Look-ups in named tables: a row name and a column name give one cell, copied from the table.

Div:
cols = Kotaket, Domami, Dekik, Depi, Dileba, Muramim, Tifole, Paganam, Panud
Nav: [5.452, 5.468, 5.455, 5.453, 5.487, 5.464, 5.468, 5.454, 5.462]
Naz: [8.145, 5.485, 7.456, 7.853, 2.249, 5.229, 5.955, 7.723, 6.991]
Lanade: [6.081, 5.982, 6.052, 6.067, 5.850, 5.947, 6.009, 6.064, 6.049]
Tiv: [5.886, 5.767, 5.852, 5.871, 5.609, 5.732, 5.797, 5.866, 5.844]
Vunovu: [0.793, 3.983, 1.623, 1.148, 7.874, 4.318, 3.407, 1.300, 2.162]
Mil: [6.083, 5.986, 6.055, 6.069, 5.858, 5.952, 6.014, 6.067, 6.053]
Zivafaf: [6.039, 5.965, 6.016, 6.027, 5.867, 5.936, 5.988, 6.026, 6.018]
Sanen: [7.825, 5.436, 7.203, 7.559, 2.523, 5.187, 5.867, 7.445, 6.799]
Ragegu: [5.953, 5.843, 5.922, 5.942, 5.687, 5.807, 5.871, 5.934, 5.912]
Bepu: [6.075, 5.979, 6.048, 6.064, 5.843, 5.943, 6.006, 6.059, 6.043]
Mik: [5.595, 5.658, 5.619, 5.657, 5.517, 5.579, 5.645, 5.599, 5.581]
Tagap: [6.080, 5.991, 6.054, 6.067, 5.874, 5.959, 6.017, 6.065, 6.054]

What is the Domami of Mil in Div?
5.986
What is the Panud of Lanade in Div?
6.049
What is the Domami of Ragegu in Div?
5.843
What is the Panud of Ragegu in Div?
5.912
What is the Muramim of Ragegu in Div?
5.807
What is the Panud of Vunovu in Div?
2.162
What is the Kotaket of Tiv in Div?
5.886
What is the Muramim of Tiv in Div?
5.732
What is the Tifole of Nav in Div?
5.468
What is the Panud of Naz in Div?
6.991
What is the Dekik of Lanade in Div?
6.052
What is the Dekik of Nav in Div?
5.455

Table Tovubo
cols = Godifod, Tal, Kog, Surav, Zofulud, Godoto, Zur, Mamu, Gokam, Kam
Niretoz: [34.347, 50.315, 42.894, 47.493, 39.375, 7.667, 59.809, 27.794, 39.986, 36.130]
Rulinif: [44.841, 47.008, 40.787, 41.713, 76.730, 28.471, 34.207, 38.457, 40.692, 38.890]
Zos: [29.616, 72.214, 40.135, 21.845, 38.688, 35.655, 46.368, 33.096, 31.278, 50.117]

Zofulud of Rulinif = 76.730
Tal of Zos = 72.214
Godoto of Rulinif = 28.471
Godifod of Zos = 29.616
Surav of Rulinif = 41.713
Surav of Zos = 21.845
Zofulud of Zos = 38.688
Kam of Niretoz = 36.130
Godoto of Niretoz = 7.667
Kog of Niretoz = 42.894
Gokam of Zos = 31.278
Kam of Zos = 50.117
Gokam of Rulinif = 40.692
Row with the largest Kog: Niretoz

Kulina:
|  | Dom | Sif | Vivudof | Vinolu | Les |
|---|---|---|---|---|---|
| Piz | 210 | 227 | 249 | 164 | 78 |
| Ragedag | 196 | 215 | 119 | 221 | 149 |
| Masaki | 187 | 226 | 195 | 56 | 180 |
| Ravedot | 191 | 193 | 166 | 59 | 62 |
| Talopin | 169 | 127 | 90 | 109 | 134 |
| Nev | 245 | 202 | 107 | 193 | 107 |
| Lumozo | 75 | 73 | 234 | 183 | 158 |
| Duvaza | 253 | 136 | 215 | 50 | 99 |

Vivudof of Talopin: 90
Sif of Masaki: 226
Vinolu of Duvaza: 50
Vinolu of Ragedag: 221
Sif of Ragedag: 215
Vivudof of Ravedot: 166
Vinolu of Lumozo: 183
Sif of Lumozo: 73
Vinolu of Nev: 193
Dom of Nev: 245
Dom of Ragedag: 196
Sif of Ravedot: 193

Matu.csv
,Zuvo,Nituv,Sok,Bederim,Danoti,Tafa,Sosidun
Fenasep,-29.75,36.03,13.03,1.60,10.49,-5.89,-2.82
Mivu,24.30,-19.31,-6.77,44.81,9.03,-21.65,47.23
Leg,-9.90,17.95,6.62,19.00,9.13,-11.68,16.18
Vakaru,33.08,-58.22,-21.51,40.35,31.51,-32.95,51.14
Fomozon,-38.26,51.21,18.12,-2.21,5.93,-2.65,-9.04
Teg,26.61,-34.45,-12.50,41.30,18.39,-26.13,46.86
Gagulo,20.11,-8.94,-3.01,43.80,4.31,-19.69,43.85
Dipaga,30.73,-56.33,-20.71,38.20,31.04,-32.13,49.43

Nituv of Fenasep = 36.03
Tafa of Leg = -11.68
Zuvo of Fomozon = -38.26
Danoti of Leg = 9.13
Nituv of Dipaga = -56.33
Danoti of Fomozon = 5.93
Danoti of Teg = 18.39
Tafa of Vakaru = -32.95
Zuvo of Dipaga = 30.73
Sosidun of Vakaru = 51.14
Tafa of Fenasep = -5.89
Bederim of Mivu = 44.81
Danoti of Vakaru = 31.51
Nituv of Fomozon = 51.21
Sok of Gagulo = -3.01
Nituv of Gagulo = -8.94
Zuvo of Teg = 26.61
Bederim of Gagulo = 43.80

Table Ped
         Sis  Misizo  Zatusa  Reva  Kosog  Luded  Kif
Nutezin  -68      -1      30   -31    -24     22    0
Vemel    -66      19      49     6    -19     30   17
Nev      -78      20      59    -5    -21     39   19
Poreb    -65      -2      27   -29    -24     18   -1
Vak      -41      -7       6   -13    -23     -3   -7
Bifafom  -57      -4      20   -25    -24     11   -4
Mapuzag  -70      17      52    -2    -21     31   17
Vazuni   -71      19      53     2    -20     34   18

Sis of Bifafom is -57
Reva of Poreb is -29
Kosog of Mapuzag is -21
Luded of Bifafom is 11
Kif of Mapuzag is 17
Sis of Vazuni is -71
Kif of Vemel is 17
Kif of Poreb is -1
Zatusa of Vak is 6
Zatusa of Nutezin is 30
Zatusa of Bifafom is 20
Reva of Mapuzag is -2
Reva of Vak is -13
Sis of Vemel is -66
Reva of Vemel is 6
Kif of Nutezin is 0
Kosog of Nutezin is -24
Luded of Vak is -3
Kif of Vak is -7
Row with the largest Zatusa: Nev

Table Vusu
        Tefa  Derol  Minoko  Nubabe  Tok  Tav  Levak  Zogad  Zegip
Devapa    29     64      70      55   55   59     56     42     59
Guvami    13     60      48      52   50   51     53     32     58
Sor       53     56      67      60   61   53     59     48     53
Gava      30     56      47      52   51   48     53     39     56
Meku      35     51      35      54   53   40     55     37     53
Tuk       28     60      56      53   52   50     55     40     60
Sul       35     56      52      54   53   50     54     42     55
Nukim     62     51      57      59   60   47     58     51     51
Mol       58     60      81      61   63   59     60     53     55
Fuba      49     55      61      58   59   51     57     46     53
Lep       52     55      63      58   59   52     57     49     53

Meku, Zegip -> 53
Lep, Tok -> 59
Sul, Levak -> 54
Sor, Minoko -> 67
Meku, Minoko -> 35
Meku, Tefa -> 35
Lep, Derol -> 55
Devapa, Zogad -> 42
Mol, Tefa -> 58
Mol, Nubabe -> 61
Gava, Tav -> 48
Nukim, Nubabe -> 59

